Here are some numbered points:
[-53 -46 -33 -31  -7  91   1 -39 -31  17  39 -19  -4   1  57  24 103  38
 -15 -37  21 -34  46   5] 0
[  6 -16 -10   2  34  14   4 -44  -7   6 -20 -23  13  -8  13  71  47  25
 -20 -10 -28 -40  11  22] 1
[  3 -65  10  33  41  38 -10 -23 -47 -27 -23 -27 -31  -6   0  52  39   6
  -3 -40 -58 -61   5 -18] 2
[-38 -47 -19 -12  21  27  26 -23  -9  39  33 -27  -1 -27  19  25  58  -3
 -62  -2  -2 -36  16  28] 3
[ 84   3  -7   8 -21 -13  44  18 -31  -2   0   1  14 -21  -4  47 -25   6
  25  18 -13  14  16 -23] 4
[-21  96 -31 -60 -80 -25 -17  62  68  29  54  17  -4  18   8 -92 -54 -71
 -16  42  67  50 -28  38] 5
[  2 -92 -24  32  46  34  17 -27 -67 -68 -47 -15   3   1   2  61  59  40
 -10  22 -72 -71 -46 -19] 6
[-18 -20  20   1  39  -7  10  58 -36 -41 -49   0  -3  32   4  16 -12  50
  26   3 -52  -7  -5 -22] 7
[  16  -57   27   55   44  -37   -7    3  -45  -58 -106   14  -26  -72
  -48   -5  -68    9   51  -39  -12    2   13  -26] 8
[-17  43 -23 -50  -9 -30  -3  54  32 -30 -30   4  22  40 -27 -71 -26 -61
 -27  43  21  35 -57  -8] 9
[   8  -44   23   -5   67  -44   14   34  -23  -39 -101   -5  -45   -9
  -37   -5  -49  -11   69    1  -33    9  -32  -88] 10
[-33  25  36   7  32 -25   7  39  10 -42   2  41  -8  26   2  -6 -30  -1
   4  19 -27  -4  16  -8] 11
[ 22  20  51  17  -5 -34  -4 -29  -9  26  20  42 -28   7 -33  16 -37  25
  33 -20  20  16  29  16] 12
[ -20 -127   45   32   81   91  -12  -68  -78    9  -14   -2   20   11
   39   87   95  107   -5  -28  -77  -65   28    1] 13
[  -8 -112  -18   17   78   51   11  -30  -85   -6  -30   11    6  -12
    8   47   47   81  -10  -23  -46  -76   -6  -23] 14
[ 50  12  65  58  20  -9   6 -50 -17   6 -40 -11 -44 -46 -43  -2 -31 -10
  -3 -41  10  33  40  18] 15
[-28  -8  16 -10  16 -31   0  46 -16 -52 -31  53 -32 -15 -13 -16 -47 -41
  29  14   4  41 -11 -27] 16
[-54  79   7 -53 -65 -16 -24  24  70  21  45  28 -48  -1  63 -48 -29 -42
 -34   8  14  29 -15  65] 17
[-21  54 -57   5 -76  31   2  16  67  81 118  18  54  16  49 -14  19 -35
 -37  44  84  26   8  97] 18
[ 66 -37  58  46  13  19  -8 -41 -44   9 -37 -16 -31 -57 -63  -3 -41  -5
   9 -36   0  58  43 -25] 19
[ 13  41 -48 -41 -47 -79 -36  73  17 -52 -46   1  66  30 -52 -58 -57 -45
  -2  77  45  34 -95 -28] 20
[-26 -44  -9  -3  24  54  51 -42 -67  27  14 -36 -17  -9  33  53  44   3
 -27  -4  -9 -41   4  15] 21
[-18 -64  32 -30  52  56  22 -28 -59  44  10 -21 -31 -20  51  76  60  18
 -13 -12   8 -37  17  23] 22
[ 29 -62  26  36  72  21 -11 -55 -51 -16 -64  18  -4 -25 -56  54  42  42
   3 -52 -50 -38  16 -29] 23
[-11 -45   4   6  41  14  21 -24 -34  15  -6 -24  -5  -5  36  95  83  81
  13   4 -71 -18  20  -7] 24
[ 23  48 -11 -26 -27 -45   2  61  41 -11 -64   0  -1   3 -15 -28 -75 -26
  10  18  10  57 -36 -32] 25
Which three points above are nearest to each new point? Their numbers follow each, smallest number first.
[ -28 -109   -8   -1  113   90   56  -40  -97  -25  -36  -33  -14    3
   21   42   61   57   -8  -41  -65  -79  -12   -4] -> 6 13 14
[-23  54 -35  -8 -87  39   8   1  61  84 127  24  48   3  84   4   5 -34
 -50  25  74 -34   4  84] -> 5 17 18
[  0  83 -26  -1 -88  28 -17 -43  32  51  87 -31  72  34   7 -40  18  16
 -19 -14  30  14   4   8] -> 5 17 18
[ -63   90  -32  -20  -60  -31  -44   59   66   11   68   22   51   46
   -8 -108  -22  -57  -40   16   64   17  -25   23] -> 5 9 17
[-89 -60 -18   3  19  87 -13 -36 -26   9  77 -10  39  39  40  36  92  51
 -37 -42  28 -46  32  59] -> 0 3 21
[-30  99 -26 -42 -89  35  10   8  72  65 127  29  12  50  83 -44   8  14
  -9  16  61   4  18 120] -> 5 17 18
[ 77  75  16 -18 -27 -67   1  28  59  -2 -11  15 -35  26 -28 -36 -47 -24
 -12 -22 -12  66   0 -39] -> 9 12 25
[  9  46  12 -14 -29 -46 -18  42  46   0  -3  -7 -24  44 -48 -92 -67 -62
 -37  37  34  40 -20  14] -> 5 9 25
[-13  20 -17  -2 -62  29  21  -2  70  60 124  41  29  12  65  34  48 -18
 -40  -4  45 -11  80  80] -> 3 17 18
[ 18  42 -34   6 -68  30 -20   4  68  46  94  10  44 -42  16 -19  21 -56
 -43  44  47 -14 -20  68] -> 5 17 18
[  4  36   1  15 -10 -62 -56  27  41 -35 -54  14   8  19 -45 -69 -57 -27
 -17  -8  -9  29  -5 -20] -> 9 16 25
[ 40 -61  51  19  61  27  -9 -53 -46 -25 -38 -11  -8 -28 -17  51  43  33
  20 -67 -56 -27  26 -21] -> 1 2 23
[  4  12  27  29 -15  20  23 -33  -5  43  32  22  26   9  61  56  42  35
  -8  25  13 -28   3  53] -> 1 3 21
[ 28  85  -1  -1 -54 -78 -15  19  61   3 -13  17   8 -10 -33 -58 -73 -69
   1  22  38  62 -41 -20] -> 5 9 25
[-16  77 -25 -48 -87  13  11  19  53  79 127  30  70  52  45 -60 -18  -7
 -23   8  80  33 -25  78] -> 5 17 18
[-99 -26 -26  -8 -45  65  14  14 -15 -10  83 -38  38  18  96 -11  52   7
 -25  -1   5 -32  39   9] -> 0 3 21
[-28  39 -28  -5 -83  22   9 -20  16  52 104 -27 -12 -35  -3 -15  -5 -58
 -14  -7  43  26  49  52] -> 3 17 18
[-58 -73 -34 -50  31  54  43 -30 -63  22 -33 -59 -30  16  54  59  37  13
  -6  13 -46 -41 -36  -5] -> 21 22 24
[  -9   52  -58   -8 -115   19  -13   11   75   90  127   38   54   16
   58  -11   27  -16  -63   66   73    6   27   85] -> 5 17 18
[ 32  40  34   5  -8 -84 -16  30  48  -7 -27  36 -14  32 -75 -71 -43 -19
 -11  10   1  81 -12 -36] -> 9 16 25
[ 44  73 -33 -15 -71  30  -4 -25  22  79  97 -14  19   7 -14 -22 -11 -37
 -28  12  77  13  -1  19] -> 5 17 18
